In the rows, 128 means zero.
One turn sends every row of this set to another row. A few are shown first. Where does it send the rows asked after them?
P: [109 132 144 134 145 121  99 107 105 157 119 125 125 131 127  74 110 119
 122 121]
Q: [121 110 123 138 111 162 132 125 155 143 136  96 119 136 150 108 154 121
 127 144]
C: [100 126 143 136 131 133 115  94 132 178 135 128 139 117 136 152 162 141
 137 115]
X: [152  98 123  91 123 134 127 139 151 124 136 123 130  85 141 144 145 123
 137 119]
K: [128 114 106 116 122 143 162 133 127 109 122 158 134 113 121 131 127 128
 173 126]
B: [110 126 122 142 154 114 142 132 103 117 151 118 173 122 122 146 153 110
 117 138]
Y: [116 124 123 120 134 144 149  98 129 122 130 158 137 120 122 125 175  94
 123 113]
W: [134 137 148 101 133 106 112 144 110 135 170 109 137 118 144 145 170 118
 143 121]
H: [104 125 114  95  99 141 155 149 123 141 129 104 133 147 137 115 120 158
 126 104]
G: [133 119 149 141 143 159 104 112 129 132 139 136 121 116 110 127  97 142
  92 147]
V: [122 137 133 102  95 118 127 146 162 162 138 105 134 105  96 141 130 132
 129 117]
E: [122 141  99 133 125 126 130 149 133  89 114 120 129 143 128 121 116 105
 109 138]
U: [123 146 146 135 124  97 108 145 109 151 184 142 144 142 111 120 120 131
 135 138]
J: [104 136 119 113 106 106 137 151  94 141 158 147 136 146 128 128 132 133
 168 126]
S: [117 129 158 150 146 141 101 119 112 134 145 104 109 110 130 103 105 136
 103 109]
T: [102 160 123 120 130 100 114 127 120 135 109 139 141 126 111 162 112 139
 123 104]
N: [154  92 117 106 134 143 135 105 138 122 120 139 128  97 143  99 123 142
 125 107]
D: [130 137 147 123 141 146 110 103 128 151 109 140 133 140 100  99  99 134
 124 154]
R: [158 138 167  93 138 115  99 110 144 139 156 122 130 112 129 116 153 123
 121 117]
F: [126 122 113 152 133 137 157 135 104 120 142 143 141 131 117 103  96 155
 156 124]

Q goes to C
H goes to Y
R goes to U
Where do these go?
S goes to P
J goes to K

One turn sends every row of this set to another row. A few are shown first. Where does it send the rows asked after them?
vusup: [129 122 131 105 109 108 128 106 150 157 153 144 150 152 142  81  99]
vori: [115 156 176  73 136 148 141  87 163 139 175 119 122 134 142 130 103]
pino: [ 72 136 140  54 131 140 166 124 172 135 151 139 132 126 155 152 139]
rep: [117 162 158  90 120 133 135  99 155 139 153 128 106 139 150 134  99]
veri: [ 83 131 148  81 122 174 184 127 172 124 148 158 140 130 147 144 138]
vatuf: [ 80  98 129  70 136 136 163 112 157 157 165 155 182 139 132  78 127]
mazav: [140 151 161 104 147 145 148  86 164 130 154 129 119 136 151 131 108]
dutur: [ 80 142 131  65  89 164 148 123 165 154 154 153 158 148 142 145  89]
Gege: [134 156 167  86 153 148 143 101 150 131 139 134 121 146 123 128  98]
Vinan: [ 94 122 127  60  83 148 143 123 179 158 159 148 181 150 145 136  98]
gir: [134 140 163  95 135 144 151  68 149 153 129 121 135 152 157 129 137]
Bula: [ 85 107 124  75 147 141 137  95 137 163 120 148 179 134 141 118 151]
nor: [123 127 150  95 127 129 120  89 147 158 171 138 159 144 128  77  91]
roz: [147 117 146  99 143 125 142 107 153 144 141 145 163 159 118  82 103]
Daf: [ 88  93 113  83 157 136 151 119 161 144 146 160 184 126 138 105 137]
levip: [ 83  99 120  91 118 153 146 134 159 141 144 175 183 130 130 104 129]
Disog: [ 86 136 145  79 149 160 171  86 139 151 119 140 140 140 153 138 151]
legu: [107  94 130  63 154 131 164 128 169 139 140 152 187 144 122 104 138]
domel: [ 94 133 153  51 165 154 165 123 168 124 139 140 144 132 126 151 134]
mede: [116 127 135  78  75 144 156 113 177 158 161 144 169 165 149 119  91]
dozor: [144 111 133 111 142 122 121  94 160 147 154 142 169 139 139  89 107]
lokan: [ 83  96 114  71 121 116 160 129 167 152 150 155 176 139 146  99 139]
mitaz: [ 83 134 140  76 162 161 179 112 165 127 147 147 134 123 152 145 137]
sotaf: [134 112 142  93 134 126 117  76 148 165 130 130 176 146 146 109 136]
pelag: [103 148 139  82  81 159 162 112 163 156 155 149 146 163 147 128  82]
bevu: [137 149 171 100 109 159 144 102 177 125 158 135 128 138 148 141 112]
rud: [139 116 143 110 105 138 106 110 164 142 155 151 171 138 132 101 102]
pini: [ 72 128 154  48 144 155 183 107 173 139 168 137 146 130 146 130 138]

legu goes to domel
Vinan goes to dutur
Where do these go?
Daf goes to mitaz
rep goes to vusup
levip goes to veri
Bula goes to Disog
vori goes to nor

